128 stands for zero in the data rows.
Some points, one per row:
[111 142 147 169 129 149 147 136 113  91 111 104  96 102  81 111 108 112  88 123 108 115 106 120 138 125 129 137 145 148 148 132]
[105  69  95  92  73  92 122 125  61  77  94  89  59  30  65  80  46  78  80  54  47  59  88  59  64  19  88  63  52  87  75  64]
[ 94 113 141 117 144 151 125 117 126  90 140 141 132 153 107 108 127 141 126 115 152 148  92 126 121 128 154 110 140 146 109  92]
[140 111  93 101  99 131 144 135 105 157 157 141 137 159 148 156 140 174 177 141 137 146 118 163 203 167 139 159 137 108 135 162]
[117 129 120 135 137 129 118  66 159 160 131 142 153 148 147 174 187 147 145 191 162 153 168 139 147 171 180 159 166 132 181 122]
[101 125 123 130 106  98 111  83 107  67  81  72  94  90 108 101 120  89 136  91 113  74 134 104  69  84 112 108 123 111  99 116]
[109 149 119 103 117 117  99  91 156 135  99 135  75 101 102 132  78 124  85 100 109 122  97 118  89 116 152 144  88  90 116 100]
[155 117 169 142 139 146 185 134 197 123 154 138 137 129 160 164 152 142 185 147 143 181 157 159 139 111 136 121 153 154 128 145]
[ 83 184 153  88 136 173 145 156 126 165 162 118 149 165  97 127 145 107 106 166 130 135 143 154 132 147  89 135 126 121 108 117]
[ 51 124 142 134 136 210 159 117 179 180 128 162 121 153 128 161 130 177 141 138 136 137 163 131 144 153 146 163 129 143 175 170]
[160 190 187 193 189 182 155 193 111  96 152 122 141 141 187 165 140 160 138 132 147 164 183 127 159 121 156 147 126 131 139 152]
[132 161 141 138 180 170 218 167 132 153 130 123 149 131 158 101 166 134 118 159 182 122  86 138 131 113 125 131 148 164 144 106]
[125 143 116 118 146 140 100 152 132  83 103  99 109 127  91  62 119 125  92 113 104 122 108 113 101 142 110  79  78 151  94  82]
[184 173 193 209 193 192 158 158 155 122 121 178 176 136 156 150 126 137 146 106 117 116 132 153 164 142 188 130 125 193 148 150]
[160 149 192 121 147 132 155 109 146 149 166 124 149 143 130 145 155 224 174 151 178 178 129 128 193 170 180 155 153 154 171 141]
[117 117  86 104 128 104 127 110  79 117 119 108  99 140  76  71 116 111 151 121 124 134 104  96  96 118  98  76 107 119 100  85]
[196 139 139 159 142 128 154 116 134 144 123 145  95 105  90 100 145 146  88 120  83 118  78  97 154 121 140 114 155 102 109 103]
[159 185 160 141 214 168 197 172 152 129 183 166 179 165 176 139 123 172 166 201 159 181 198 182 170 188 148 203 188 163 189 178]
[177 124  98 128 104 127 110 127 128 121 107 141 128 131 151 120 109 154 160 114 127 127 133 219 117 113 152 172 123 129 141 143]
[144  53 128  87 104  75  63  68  86  86 102  56  83  59  95  79  91  88  85  79  71  58  54  72  61  70  69  88  95  59  86 127]
[133 151 142 123 160 118 125 135 162 111 133 105 154 167 166 145  95 132 123 115 142 163 157 126 153 159 180 130 145 154 159 151]
[ 83  95 157 104 118 113 101 130 109  75 105  94 123  94 122  73 127 132 137 135 115 128 127 123 116  97 144 140 118 127  97 156]
[158 162 195 195 191 205 160 178 154 158 137 161 163 171 158 132 157 132 191 187 123 159 163 138 153 116 154 129 155 160 158 171]
[107 131 112 144  91  97  85 134 141 151 154 123 107 132 119 165 117 107 149 127 148 132 142 137  85 109 139 136 125  99  96 107]
[206 177 192 159 171 190 151 179 181 123 162 159 160 144 148 146 181 172 141 130 164 128 152 144 155 181 171 147 104 158 145 146]
[108  79  94  96  63  76  71  62  66  59  83  89  87  73  59  72  76  80  63  67  99  94  71  66  63  66  74  87  47  82  80  38]
[179 116  98 165 143 122 122 139 110  91 118  91 125 102 129 107 151 126 140 137  74 112 113 101 107 133 128 125 100 152 122 113]
[106 162 202 147 156 148 150 192 166 164 113 145 159 140 131 167 160 151 189 148 158 169 185 150 163 156 147 135 167 124 174 127]
[159 131 103 126 125 117 113 119 123 124 121 127 150 126 168  97  90 152 120 106 168 114 105 100 127 100 120 108  98 131 117 103]
23 more points follow, each with its number after it:
[ 83  99 114 106 113  87  96  80  93  96  98 144  91 106 137 101 103 114  93  97 101 128 117 133 112  81  96  94 122 115  86  98] 0
[117 148 133 114 139 143 132 135 103  93  69  80  79 100 126  95  91 114 122 133  84 130 123 108 104 101 134 124 101  90  80 115] 1
[117 198 154 178 149 153 153 177 186 211 148 187 125 153 174 176 184 145 161 192 118 173 139 165 159 161 160 119 176 160 175 113] 2
[144 100 124  87  81 118 104 128 131 114 187 149 149 141 145  85 139 103 115 135 149 159 149 151 140 159  94 134 121 141 181 161] 3
[140 108 153 137 139 155 120 144 144 101 122 128 145 161 136 137 122 109 109 110 124 139 136 135 134 121 147 109 126 123 169 140] 4
[122  78 125 116  81  79 133  93 108 116  86  97 138 137  93  86 114  86 115  75 113  80  98  84  91 122 122 113 113 109  43  94] 5
[113 118 123 118 131 153 151 154 128 149 135 154 156 174 165 171 148 144 156 182 172 116 179 163 112 168 170 150 144 170 172 149] 6
[140 122 115 116  85 108 149 132 111 104 175 141 146 142 141  96 153 127 119 106 148 131 119 113 120 132 130 131 120 143 181 134] 7
[107 153 132 111 116 112 158 139 143 141 122 136 130 117 119 139 131 127  93 121 111 126 117 129 149 136 123 160 100 111 172 131] 8
[126 131 120 123 145 105 102 148 105 168 144 144 177 153 172 138 204 169 137 154 121 188 151 134 159 131 133 164 151 131 165 166] 9
[157 165 109 151 133 151 137 125 125  85  96 110 102 137  95 159 162 130 125 112 130 107 146 156 146 108 128 142 123 134 120 129] 10
[104 148 107 136 142 153 133 124 139 172 179 172 152 176 157 102 175 123 123 147 145 140 126 156 131 132 144 139 133 115 134 138] 11
[129  82  81 100  68  61  79  99  65  82  87  76  84  81  84 113  78  75  86  78  74  55  86  64 101  90  87  87  79  82  66 116] 12
[136 141 107 135 146 164 125 139  99 117 145 128 123 114 108 137 137 160 142 153 139 137 148 147 140 129 113  94 145 149 113 173] 13
[161 168 212 193 162 195 201 178 157 161 122 164 181 147 136 172 196 161 147 176 132 140 124 170 178 189 131 166 170 143 167 147] 14
[105 119  74  95 111  79  88 124 112 115 120 115 110  97 101 117  89  99  99 103 106  80  84  80  95 123  67 141 103 109 126  84] 15
[111  69 103  58 121  87 109  98 127 113 144 100  91  95 132 123 120 132 136 160 146 171 156 157 114 108 154 140 152 133 168 112] 16
[102 128 146 138 131  95 108  86 130 142 127 174 150 117 135 123 143 126 128 144 116 146 119 134 105  87 134 129 131 119 130 115] 17
[139 128 149 178 132 113 148 155 156 142 122 139 156 146 183 160 137 175 151 155 163  91 176 150 128 133 141 168 180 139 144 126] 18
[120  71 107 136 115  75  96  93 146  93  84 101  77 133  90  78  93  99 103 111 116 109  83 121  83  80 117 109  87 101 122  99] 19
[102 105 127 103 120 107 159  97 155 122 121 117 125 141 179  87 132 119 140 127 149 142 157 105 147 130 121  97 117 141 125 140] 20
[120 135 123 174 173 123 129 186 126 204 135 164 185 142 185 155 157 146 171 186 145 166 131 128 153 141 145 137 132 173 133 176] 21
[114 128 113 120 145 122 159 127 161 146 118  97 145 150 127 118 185 158 141 121 142 134 169 124 107 133 180 131 113 164 146 176] 22
Which three of these numbered points are nearest to each point below by angle, seen from the average point of the first points? Their numbers follow each, nearest first.
[164 108 103 143 146 117 135 103 154 117 111 123  88 117 115 118  88 127 114 134 124 116 106 128 118 104 133 122 137 158 149 118] > 19 15 12
[116  60 102  83  84  94  72 103  56  65  55  44  57  33  39  75  96  67  84  44  66   0  45  37  65  59  65  34  37  78  48  37] > 12 5 15
[107 128  92 121  60  52  75 108  64  85  58  99  60  62  29  74  63  72  79  37  89  74  64  38  85  94  63  85  92  94  67 115] > 12 15 5
[198 148  88 143 144 127 141 144 137 132 134 119 118 103 107 140 132 129 140 158 122 111  96 119 122 117 100  98 110 141 125 147] > 13 10 12
[145 150 154 174 152 152 162 131 189 191 149 133 109 112 141 150 188 140 156 148 152 118 116 155 112 104 146 127 112 142 145 112] > 2 14 21
[112  68  68  73 103 117  77  90  57  97 105  94 115  98  93  94  88  62  58  70  92 118  59  63  65  85 118  80  89  89 102 118] > 12 15 19
[ 93  94  85  84  54  80  43  93  61  66  49  85  80  78  91  80  37  47  48  79  83  84  86  80  56 104  52  84  68  79  66  91] > 12 15 0
[ 87  77  43  58  55  74 125  88 109  84  98  68  54  73  81  33  92  91  85  62  60  69  53  64  72  88  53  72  39  44  56  55] > 12 15 19
[ 80 119 114 146 128  96 116 125 149 127 124 102 116 103 137 166 174 148 117 145 138 157 135 135 182 157 164 176 158 115 136 132] > 9 16 8
[134  80 160  81 111  86  57  28 102  76 125  84  84 106  70 109 109  72  69  67  99 101  76  93 110 128  63 106  85  93 101  92] > 12 19 15
[121 123 129  98 121  96 109 105 108 122  96 166 107 116 128 101  93 111  95  98  74 123 135 128 133  98  98 135  93 111 104 125] > 0 12 15
[ 92 144 162 129 109 158  89 105 115 105 118 127 128  74 110 118  93 116  97 102 162 113 118 108 113  76 115 100  75  73 125  65] > 0 12 15
